Each row below has a hidden score, from 0 to 40, with 20 about the middle. What is it? The score is a weighted sum of the row's numbers plus the product of two more (or one squared), each taken from its middle value.
array([-0.57, 0.40, 1.55, -1.35, -0.92, -0.01, -1.18, 0.81, 0.24, 0.59, 0.06, 0.22, 0.25, -0.47, 0.99, -0.02]) -> 18
array([-0.78, -0.41, -0.28, 0.52, 0.18, 0.31, 1.49, -1.37, 0.76, -0.67, -0.45, 0.40, 0.10, -1.01, 0.87, 0.26]) -> 16
array([-0.75, 1.25, 2.22, -2.64, -2.59, 2.67, -1.24, 0.64, -0.26, 0.51, 1.44, 0.78, 0.31, -0.21, -0.17, -0.13]) -> 15
array([1.07, 0.00, -1.72, 1.44, 0.93, -0.15, 0.64, -0.28, -0.48, -0.59, -0.22, -0.10, -0.31, 1.37, -2.00, -0.13]) -> 27
array([-1.35, 0.26, 1.54, -1.45, -1.43, 1.91, 0.41, -0.31, 0.14, 0.82, 0.98, -0.56, -0.12, -1.29, 0.94, 0.29]) -> 13
array([-0.01, 0.06, 0.66, -0.96, -0.34, 0.11, -0.98, 0.66, 0.62, 0.52, 0.78, -0.40, -1.03, -0.16, 0.81, 0.11]) -> 17
array([-0.90, 0.40, 1.24, -0.66, -0.28, 0.41, -0.53, 0.82, 0.33, 0.50, -1.27, -1.30, 0.26, -0.58, 1.10, 0.04]) -> 23
array([-0.92, 0.35, 1.36, -1.68, -1.85, 1.55, 0.16, -0.82, 0.39, 0.24, 1.87, 1.45, -0.37, -1.07, 0.92, 0.09]) -> 11
array([-0.61, 0.09, 1.37, -1.44, -1.69, 0.22, -0.59, -0.32, 0.06, 0.92, 2.43, 1.67, -0.60, -0.53, 0.74, -0.08]) -> 28
array([0.27, -1.05, -0.37, 0.50, 0.94, -1.76, 0.02, -0.43, 0.26, 0.26, 0.52, 0.29, -0.09, -0.20, 0.70, -0.04]) -> 13
array([0.49, -0.29, -0.94, 1.00, 1.08, -0.56, -0.17, 0.48, 0.17, 0.19, -0.84, -1.64, -0.65, 0.22, 0.27, 0.15]) -> 20
array([0.77, -0.64, -0.93, 1.41, 1.39, -1.28, 0.13, 0.33, -0.28, -0.37, -1.18, -0.84, 0.01, 0.93, -0.78, -0.02]) -> 19
array([0.88, 0.14, -0.95, 0.97, 1.01, -0.36, -0.01, 0.60, -0.43, -0.34, -0.82, -1.32, -0.10, 1.44, -1.68, -0.13]) -> 24
array([-0.54, -0.41, -0.25, 0.24, -0.33, 0.00, 0.85, -1.14, 0.54, 0.07, 0.65, 0.83, -0.08, -1.12, 1.16, 0.08]) -> 18
array([-0.55, 1.18, 1.56, -1.25, -0.87, 0.99, -1.72, 1.82, -0.55, 0.26, -0.71, -0.55, 0.61, 0.36, -0.26, -0.23]) -> 34
array([0.12, -0.80, -0.72, 1.00, 1.19, -1.44, 0.63, -0.35, 0.30, 0.04, -0.80, -0.32, -0.07, -0.17, 0.55, 0.01]) -> 21
array([1.33, 0.02, -1.15, 0.98, 1.22, -0.61, -0.07, 0.70, -0.45, -0.51, -1.59, -1.15, 0.12, 1.15, -1.13, -0.10]) -> 16
array([0.87, -0.46, -1.74, 1.70, 1.13, -0.78, 0.98, -0.64, -0.28, -0.77, -0.06, 0.11, -0.13, 1.02, -1.64, 0.02]) -> 25
array([0.91, -0.36, -1.85, 1.67, 1.08, -0.73, 1.17, -0.94, -0.28, -0.47, 0.14, 0.47, -0.39, 0.85, -1.47, -0.09]) -> 27
array([1.15, -0.88, -1.44, 1.00, 0.63, -1.26, 0.54, -0.96, 0.17, -0.06, 1.76, 1.04, -0.98, 0.30, -0.42, -0.09]) -> 20
array([0.45, -0.72, -1.71, 1.72, 1.28, -1.22, 1.24, -1.02, -0.12, -0.35, 0.23, 0.35, -0.11, 0.47, -0.97, -0.03]) -> 29
array([1.60, 0.16, -1.22, 0.72, 0.64, -0.13, -0.52, 0.83, -0.11, 0.20, -0.38, -1.51, -0.92, 0.98, -1.04, 0.23]) -> 16
array([1.03, -1.21, -1.03, 0.62, 0.68, -1.49, 0.40, -0.84, 0.41, 0.55, 1.96, 0.89, -0.88, 0.49, -0.73, -0.09]) -> 30
array([0.88, -0.07, -0.52, 0.66, 0.94, -0.72, -0.39, 0.84, -0.57, -0.19, -1.15, -0.78, -0.18, 1.42, -1.23, -0.09]) -> 23
array([-0.40, 1.18, 1.10, -1.17, -0.86, 1.73, -1.74, 1.89, -0.46, 0.02, -0.97, -0.74, 0.66, 0.36, -0.31, -0.26]) -> 38
array([0.08, 0.33, 0.89, -0.53, 0.13, -0.15, -1.12, 1.28, -0.44, 0.05, -1.61, -0.72, 0.76, -0.06, 0.71, -0.23]) -> 14
array([-1.35, 0.03, 0.18, -0.05, -0.59, 0.84, 1.52, -1.45, 0.40, -0.41, -0.13, 0.92, 0.87, -1.41, 0.94, 0.11]) -> 22
array([0.83, 0.41, -0.08, 0.24, 0.38, -0.19, -1.23, 1.55, -0.78, -0.07, -1.15, -1.12, 0.23, 0.98, -0.68, -0.22]) -> 16
array([1.32, 1.15, -0.98, 0.57, 0.03, 1.41, -0.76, 1.06, -0.96, -0.53, -0.49, -0.78, -0.36, 1.49, -2.02, -0.33]) -> 23
array([-0.76, -0.50, 0.63, -0.76, -0.57, -0.25, 0.50, -1.06, 0.55, 0.88, 1.83, 1.05, -0.69, -0.79, 0.88, 0.16]) -> 33
array([-0.30, -0.64, -0.27, 0.02, -0.33, -0.15, 1.24, -1.69, 0.08, 0.24, 1.93, 1.58, -0.49, -0.82, 0.44, 0.15]) -> 21
array([-1.10, -0.25, 0.26, 0.04, -0.22, 0.27, 1.18, -1.11, 0.26, -0.22, -0.36, 0.64, 0.69, -1.31, 1.16, 0.16]) -> 16
array([0.08, -0.51, -0.03, 0.24, 1.00, -1.48, 0.16, -0.12, 0.36, -0.17, -0.27, -0.30, -0.33, -0.22, 0.87, 0.05]) -> 8
array([0.92, 0.71, 0.20, -0.08, -0.14, -0.63, -1.26, 1.33, -0.39, 0.07, 0.13, -0.26, -0.40, 1.25, -1.27, -0.15]) -> 24
array([1.10, 0.60, -0.62, 0.31, 0.15, 0.44, -0.98, 1.25, -0.68, -0.36, -0.50, -0.56, -0.10, 1.55, -1.67, -0.39]) -> 25
array([-1.39, -0.04, 0.37, -0.30, -0.78, 1.05, 1.48, -1.46, 0.35, -0.13, -0.05, 0.97, 0.87, -1.45, 0.92, 0.20]) -> 21
array([-0.13, 0.57, 1.40, -1.98, -2.02, 1.70, -1.35, 0.47, -0.03, 0.71, 1.54, 0.49, 0.26, -0.65, 0.63, 0.04]) -> 1
array([-0.83, -0.53, -0.26, -0.16, -0.63, 0.50, 1.25, -1.51, 0.31, 0.10, 1.61, 0.98, -0.19, -1.03, 0.86, 0.12]) -> 23
array([-1.14, 0.50, 1.69, -2.02, -2.11, 1.89, -0.20, -0.40, 0.18, 0.40, 1.85, 1.11, 0.18, -1.11, 0.81, 0.06]) -> 11
array([-0.13, -0.61, 0.20, 0.27, 0.92, -0.95, 0.26, 0.11, 0.60, -0.49, -1.15, -1.03, -0.21, -0.18, 0.87, 0.28]) -> 8
array([0.11, -0.72, -1.22, 1.09, 1.05, -1.42, 0.81, -1.07, -0.04, 0.16, 1.51, 0.34, -0.72, 0.18, -0.34, 0.15]) -> 34
array([0.46, -0.78, -0.64, 0.93, 1.37, -1.60, 0.38, 0.05, -0.02, -0.27, -0.40, -0.59, -0.56, 0.26, 0.13, 0.11]) -> 14
array([-1.20, -0.41, 0.38, -0.14, -0.34, 0.36, 1.41, -1.35, 0.33, -0.18, -0.33, 0.90, 0.98, -1.29, 1.03, 0.08]) -> 17
array([0.95, -0.56, -1.26, 1.09, 1.30, -1.38, 0.24, -0.01, -0.35, -0.25, 0.01, -0.52, -0.69, 0.91, -0.66, 0.11]) -> 20
array([-0.27, -0.54, 0.04, -0.61, -0.73, -0.35, 0.18, -1.00, -0.01, 0.51, 2.43, 2.12, -0.26, -0.83, 0.88, -0.19]) -> 18
array([-1.00, -0.30, -0.16, 0.14, -0.24, 0.42, 1.43, -1.42, 0.38, -0.05, 0.45, 0.94, -0.19, -1.13, 0.90, 0.23]) -> 26
array([1.31, -0.52, -0.90, 0.52, 0.36, -1.45, -0.59, 0.12, -0.34, 0.27, 1.90, 1.00, -0.55, 1.05, -1.28, -0.29]) -> 23
array([1.23, -0.48, -1.55, 1.51, 1.18, -1.11, 0.48, -0.25, -0.47, -0.41, -0.08, -0.08, -0.05, 1.17, -1.53, -0.20]) -> 18
array([0.17, 1.23, 1.36, -1.48, -1.37, 1.41, -1.92, 1.62, -0.64, 0.00, -0.03, 0.24, 0.66, 0.91, -1.09, -0.34]) -> 25
array([0.94, 0.36, 0.25, -0.46, -0.08, -0.29, -1.64, 1.42, -0.13, 0.56, -0.47, -0.39, -0.12, 0.78, -0.38, -0.14]) -> 19
array([-0.57, 1.45, 2.08, -2.52, -2.69, 2.23, -1.51, 0.61, -0.46, 0.41, 1.49, 1.41, 0.81, -0.22, -0.15, -0.28]) -> 16
array([1.00, 0.67, -0.27, -0.05, 0.19, -0.01, -1.36, 1.39, -0.57, -0.25, -0.27, -0.36, 0.02, 1.34, -1.39, -0.25]) -> 23
array([0.53, -0.80, -1.69, 1.66, 1.21, -1.04, 1.37, -0.98, -0.06, -0.57, -0.18, 0.30, -0.07, 0.64, -1.08, 0.01]) -> 29
array([1.03, -0.43, -1.84, 1.42, 1.02, -0.90, 0.63, -0.48, -0.39, -0.49, 0.45, 0.18, -0.39, 1.18, -1.52, -0.05]) -> 27
array([-0.86, 0.28, 0.94, -0.56, -0.43, -0.02, -0.33, 0.43, 0.39, 0.46, -0.48, -0.85, 0.15, -0.81, 1.31, 0.18]) -> 19
array([1.01, -0.06, -1.59, 1.44, 1.20, -0.53, 0.57, -0.27, -0.46, -0.66, -0.34, -0.05, -0.31, 1.32, -1.76, -0.16]) -> 24
array([-0.09, -0.71, -1.52, 1.28, 0.98, -0.74, 1.35, -1.08, 0.63, -0.17, -0.17, 0.22, -0.34, -0.34, 0.17, 0.21]) -> 35
array([0.28, -1.15, -1.13, 0.73, 0.41, -1.46, 0.72, -0.99, 0.37, 0.00, 1.97, 1.14, -0.52, -0.13, 0.13, -0.12]) -> 28
array([0.63, 0.05, -0.92, 1.17, 1.01, -0.34, 0.30, 0.36, -0.54, -0.79, -1.24, -0.91, 0.08, 1.55, -1.74, -0.12]) -> 25
array([-0.05, -0.23, 0.52, 0.19, 0.76, -0.45, -0.31, 0.91, -0.19, 0.21, -1.71, -1.46, -0.32, 0.24, 0.56, -0.06]) -> 15
array([1.09, -0.02, -1.03, 0.84, 0.60, -1.14, -0.27, 0.01, -0.76, -0.35, 1.41, 0.76, -0.83, 1.32, -1.44, -0.27]) -> 21
array([-0.14, 0.74, 1.46, -1.20, -0.69, -0.29, -1.58, 1.33, 0.30, 0.29, -0.13, -0.31, 0.05, 0.31, 0.23, -0.09]) -> 21
array([0.72, 0.86, 0.32, -0.24, 0.05, 0.08, -1.33, 1.51, -0.58, -0.21, -0.88, -0.60, 0.33, 1.36, -1.38, -0.32]) -> 27
array([-1.50, -0.03, 0.63, -0.62, -1.21, 1.05, 1.13, -1.47, 0.31, -0.02, 0.75, 1.55, 0.77, -1.43, 1.00, 0.12]) -> 21
array([-1.44, -0.19, 0.31, -0.31, -0.74, 0.81, 1.32, -1.56, 0.39, -0.14, 0.55, 1.45, 0.88, -1.45, 0.88, 0.14]) -> 22
array([0.06, -1.21, 0.09, -0.25, -0.03, -1.50, -0.29, -0.58, 0.22, 0.62, 2.83, 1.59, -0.55, -0.01, 0.05, -0.05]) -> 35
array([-0.80, -0.32, 0.41, -0.69, -0.22, 0.25, 0.43, -0.58, 0.38, 0.27, -0.03, 0.39, 0.10, -1.09, 1.43, 0.27]) -> 16
array([-1.58, 1.44, 2.04, -2.26, -2.66, 3.71, -0.51, 0.35, -0.17, 0.30, -0.06, 0.10, 1.75, -1.02, 0.18, -0.11]) -> 38
array([-0.33, -0.30, 0.82, -1.10, -1.00, 0.52, -0.73, 0.38, 0.71, 0.98, 0.91, -0.65, -0.24, -0.75, 1.05, 0.38]) -> 19
array([0.58, 1.01, 0.18, -0.25, -0.20, 0.46, -1.53, 1.76, -0.80, -0.05, -0.83, -0.64, 0.50, 1.14, -1.24, -0.37]) -> 34
array([0.15, 0.85, 1.34, -1.82, -1.34, 0.52, -1.79, 1.24, 0.02, 0.41, 1.10, 0.23, -0.03, 0.38, -0.13, -0.15]) -> 16
array([-1.36, -0.02, 0.74, -0.82, -0.85, 1.33, 0.92, -0.86, 0.49, 0.25, -0.11, 0.05, 0.53, -1.40, 1.23, 0.29]) -> 18
array([1.35, 0.03, -1.01, 0.88, 0.92, -0.67, -0.22, 0.52, -0.56, -0.32, -0.43, -0.58, -0.49, 1.39, -1.54, 0.00]) -> 17
array([-1.33, -0.06, 0.83, -0.52, -0.52, 0.72, 0.89, -0.79, 0.50, -0.02, -0.66, 0.39, 0.88, -1.43, 1.24, 0.20]) -> 19
array([-0.07, -0.79, -1.10, 1.16, 1.18, -0.85, 1.18, -0.72, 0.63, 0.04, -0.81, -0.66, -0.28, -0.15, 0.30, 0.11]) -> 30
array([-1.14, -0.28, -0.04, 0.00, -0.13, 0.71, 1.35, -1.12, 0.44, -0.06, -0.34, 0.18, 0.24, -1.22, 1.09, 0.28]) -> 22
array([1.28, 0.00, -1.76, 1.47, 0.94, -0.30, 0.25, -0.08, -0.67, -0.65, 0.12, 0.19, -0.40, 1.34, -1.91, -0.18]) -> 22
array([-0.79, -0.33, -0.06, 0.05, -0.28, 0.56, 1.23, -1.17, 0.63, -0.11, 0.03, 0.39, 0.09, -1.25, 1.09, 0.22]) -> 16
array([-1.27, 0.04, 0.77, -0.45, -0.40, 0.89, 1.13, -1.02, 0.22, 0.03, -0.91, 0.23, 1.06, -1.40, 1.16, 0.15]) -> 16
array([1.30, 0.49, -0.74, 0.50, 0.61, -0.03, -1.00, 1.34, -0.65, -0.21, -1.17, -0.93, 0.25, 1.20, -1.32, -0.21]) -> 23
array([0.40, -1.12, -0.77, 0.89, 1.03, -1.32, 0.63, -0.57, 0.29, 0.07, -0.14, 0.08, -0.10, -0.41, 0.65, 0.01]) -> 12
array([1.09, -0.01, -0.33, 0.48, 0.80, -0.91, -0.88, 1.07, -0.46, -0.30, -0.71, -0.57, -0.04, 1.25, -1.09, -0.16]) -> 14
array([0.72, -0.62, -0.28, 0.64, 1.13, -1.96, -0.16, 0.16, -0.11, 0.38, 0.64, -0.36, -0.69, 0.80, -0.62, -0.08]) -> 20
array([-1.75, 0.51, 1.06, -1.10, -1.70, 2.15, 1.01, -1.09, 0.43, -0.03, 0.10, 0.97, 1.20, -1.62, 0.89, 0.17]) -> 26
array([-1.07, 1.46, 2.25, -2.58, -3.02, 3.14, -1.01, 0.32, -0.27, 0.42, 1.17, 1.04, 0.86, -0.49, -0.02, -0.19]) -> 18
array([0.34, -0.88, -1.10, 1.28, 1.21, -1.12, 0.77, -0.60, 0.00, -0.17, -0.23, -0.14, -0.57, -0.04, 0.35, 0.07]) -> 20
array([0.98, 0.40, -0.64, 0.47, 0.80, -0.40, -1.06, 1.22, -0.26, -0.17, -0.40, -1.05, -0.65, 0.72, -0.43, -0.08]) -> 16
array([1.19, -0.04, -0.05, -0.17, 0.47, -0.53, -1.32, 1.24, 0.00, 0.46, -0.11, -1.14, -0.22, 0.26, -0.01, -0.01]) -> 4
array([0.94, -0.57, -1.25, 1.30, 1.27, -0.96, 0.51, -0.09, -0.36, -0.52, -0.53, -0.38, -0.19, 1.28, -1.47, -0.05]) -> 22
array([1.21, -0.16, -1.25, 1.28, 1.10, -0.80, 0.00, 0.33, -0.65, -0.30, -0.73, -0.38, -0.07, 1.34, -1.59, -0.13]) -> 21
array([0.48, 1.42, 1.04, -1.10, -1.16, 1.33, -1.99, 1.78, -0.80, 0.05, -0.44, -0.11, 0.54, 0.52, -0.65, -0.26]) -> 23
array([-0.10, -0.48, -0.63, 0.29, 0.14, -0.64, 0.87, -1.29, 0.15, 0.02, 1.16, 1.29, -0.33, -0.82, 0.89, 0.00]) -> 14
array([-1.03, -0.29, -0.08, 0.24, -0.30, 0.62, 1.45, -1.42, 0.62, -0.22, -0.24, 0.68, 0.60, -1.34, 0.89, 0.24]) -> 20
array([-0.52, -0.33, 1.19, -0.99, -0.33, -0.83, -0.98, 0.34, 0.59, 0.63, 1.58, 0.22, -0.63, 0.00, 0.62, -0.04]) -> 25
array([1.38, 0.11, -1.02, 0.69, 0.57, -0.66, -0.64, 0.53, -0.66, -0.30, 0.34, 0.11, -0.25, 1.54, -1.70, -0.26]) -> 18
array([1.01, -0.55, -1.71, 1.59, 1.30, -0.95, 0.68, -0.52, -0.48, -0.48, 0.06, 0.20, -0.49, 0.96, -1.29, 0.02]) -> 24
array([-0.68, -0.27, 0.17, -0.20, -0.36, 0.37, 1.08, -1.13, 0.67, 0.07, -0.36, 0.42, 0.68, -1.33, 1.18, 0.18]) -> 13
array([-0.59, -0.51, -0.21, 0.25, 0.11, -0.45, 1.01, -1.14, 0.26, -0.08, 0.54, 1.10, -0.13, -0.99, 1.05, 0.04]) -> 18
array([-1.64, 0.02, 0.96, -0.82, -1.16, 1.24, 0.94, -1.20, 0.43, -0.07, 0.44, 1.18, 0.90, -1.49, 1.11, 0.08]) -> 19
array([-1.17, -0.14, -0.13, 0.24, -0.25, 0.78, 1.59, -1.54, 0.42, -0.46, 0.07, 0.95, 0.33, -1.28, 0.83, 0.16]) -> 20
array([-0.99, -0.33, 0.16, -0.03, -0.34, 0.32, 1.01, -1.29, 0.41, -0.08, 0.67, 0.90, 0.12, -1.25, 1.11, 0.15]) -> 16
array([-0.25, 0.08, 0.92, -0.94, -0.65, -0.02, -0.70, 0.36, 0.21, 0.42, 0.68, 0.11, 0.22, -1.08, 1.14, 0.26]) -> 5
array([-0.15, -0.27, 0.37, -0.27, 0.21, -0.33, 0.02, 0.20, 0.71, -0.09, -0.98, -0.41, -0.11, -0.73, 1.26, 0.25]) -> 11
array([0.30, 0.50, 1.21, -1.16, -0.70, -0.68, -1.85, 1.18, -0.38, 0.75, 0.81, 0.67, 0.36, 0.25, -0.04, -0.22]) -> 15
array([-0.49, -0.52, 0.01, 0.40, 0.48, -0.47, 0.98, -0.77, 0.40, -0.41, -0.85, 0.19, 0.24, -0.86, 1.16, 0.04]) -> 10
array([-0.95, 1.12, 2.22, -2.47, -2.74, 2.55, -0.87, 0.13, -0.03, 0.39, 1.07, 1.25, 1.03, -0.83, 0.44, -0.24]) -> 15
array([0.76, -0.78, -1.58, 1.59, 1.11, -0.94, 0.66, -0.62, 0.39, -0.22, 0.19, -0.16, -0.90, 0.71, -0.81, 0.12]) -> 38
array([-0.04, 0.36, 0.18, -0.32, -0.06, 0.99, -1.21, 1.61, 0.17, -0.01, -0.08, -1.83, -0.83, 0.40, -0.12, 0.14]) -> 22
array([0.00, 0.23, 0.87, -1.45, -1.43, 0.28, -0.40, -0.58, 0.05, 0.68, 2.18, 1.50, -0.62, -0.57, 1.03, -0.21]) -> 7
array([0.90, 0.11, -0.68, 0.73, 1.17, -0.78, -0.40, 0.81, -0.59, -0.45, -1.42, -0.87, 0.41, 1.37, -1.25, -0.26]) -> 21
array([-1.28, -0.33, 0.38, -0.10, -0.15, 0.30, 0.72, -0.79, 0.61, 0.14, -0.10, 0.25, -0.04, -1.12, 1.30, 0.27]) -> 27
array([0.20, 1.48, 0.93, -1.07, -0.74, 1.11, -1.84, 1.73, -0.65, 0.35, -0.42, -0.76, 0.43, 0.01, -0.07, -0.13]) -> 29
